Each row has a name. Each question is about the rows just above it.

[131 131 147 122 131 163 152 174 129 149 130 127 116 138 154 119 129 156] -> pitu
[109 127 147 109 130 130 169 156 131 102 147 111  74  82 154  87 112 129] -> tetim
[109 127 147 109 130 174 169 156 131 141 165 117 116 116 161 146 147 133] -> taba
[130 134 136 130 119 122 142 111 143 132 127 108 116 110 139 126 136 117] -> lela
[207 161 192  93 120 101 156 103 144 170  98  88  76  92 162  52 109 115] -> zasab
[126 135 116 158 104  94 121  78 107  68 147 114  92  74 114 113 154 135] -> fezo
[158 116 135 175 173 135 105  79  67 154  37 143 145 130 113  58 158 142] -> mik
[158 118 118 190 118 113 118 143  81 115 110 164 126 154  98  81 190 189] -> sir
The row with [109 127 147 109 130 130 169 156 131 102 147 111  74  82 154  87 112 129] is -> tetim
Whose row is [131 131 147 122 131 163 152 174 129 149 130 127 116 138 154 119 129 156]? -> pitu

[120  95  96  71 162] : vuvil
[104 116 137 110 170] : Vov
[111 111  98 111 111] : budu
[138 128 138 151 105] : Bib
[113 138 138 138 138] : Rivez
[157 139 157 145 157] : sirog
Which value appears more than once in budu? -> [111]
Which value appears more than once in Rivez? -> [138]
The value that sirog holds more than once: -> [157]
The value that Bib holds more than once: -> [138]
Where do [104 116 137 110 170] appear? -> Vov
Whose row is [157 139 157 145 157]? -> sirog

[141 112 126 127 126 121 136 117 120 151 108 124 124 113 129  89 118 115]  buzav
[ 73 124 124 118  93 123 141 135 127 142 199 160 129 114 129 139 143 130]  vove
[141 112 126 127  80 121 136 117 120 151 108 124 124 113 129 126 115 102]  Kikur
[116 123 145 127 152 228 111 143 127 151 228  85 120 120 112 141 126 147]  Mib
[116 123 145 127 118 125 111 143 127 151 228  85 120 120 112 141 126 147]  lil
[116 123 145 127 118 125 111 143 127 148 117 182 133 125 133 152 146 117]  zan
[191 115 120 135 121 140 114 130 128 145  56 163 122 125 130 114  96  92]  Goda
[132 155  90 107 179 123 119 124 143 190 116  90  90 125  90 135 137 114]  nubo
The value that nubo holds more than once: -> [90]
Whose row is [132 155  90 107 179 123 119 124 143 190 116  90  90 125  90 135 137 114]? -> nubo
Whose row is [116 123 145 127 152 228 111 143 127 151 228  85 120 120 112 141 126 147]? -> Mib

[ 82  82 136 136 106  76  82 143] = pigo
[ 67 161 160 102  79  32  49 177] = Zod
[107 192 130 107 116  85 103 212] = zak
Repeated in zak: -> [107]
Whose row is [ 67 161 160 102  79  32  49 177]? -> Zod

[229 140 229 229 229] : ked
[ 83 140 163 136 113] : dezem
[132 122 122 132 122] : kamu
Which row holds [132 122 122 132 122]? -> kamu
Which value appears more than once in ked? -> [229]
Where do [ 83 140 163 136 113] appear? -> dezem
Whose row is [229 140 229 229 229]? -> ked

[129 127 147 108 138 120 141 126  82 116 127 153 115  77  82 103 129 168
 118  91  82 130 155 143 131 104 119 145 107 114 131 118  82 139 138 129
 109 138 124 151  98] = Gule
[129 127 147 108 118 120 141 126  77 116 127 153 115  77 148 103 129 168
 118  91  82 130 155 143 131 104 119 145 142 155 121 166 104 120  82 195
 145 159 103 153  90] = zad
[129 127 147 108  77  77 141 126  77 116 127 153 115  77 148 103 129 128
 118  91  77 102 155 143 131 104 119 145 107 114 126 118 106 139 138 129
 109 124 124 151  98] = buk
Whose row is [129 127 147 108  77  77 141 126  77 116 127 153 115  77 148 103 129 128
 118  91  77 102 155 143 131 104 119 145 107 114 126 118 106 139 138 129
 109 124 124 151  98]? -> buk
Whose row is [129 127 147 108 118 120 141 126  77 116 127 153 115  77 148 103 129 168
 118  91  82 130 155 143 131 104 119 145 142 155 121 166 104 120  82 195
 145 159 103 153  90]? -> zad

[135 122 122 122 122  41  54]  Keto
[116 132 118 118 132 129 118]  temad
[173  52  97 178  97 175 104]  bem
The value that Keto holds more than once: -> [122]
The value that bem holds more than once: -> [97]
Whose row is [135 122 122 122 122  41  54]? -> Keto
[116 132 118 118 132 129 118] is in which row? -> temad

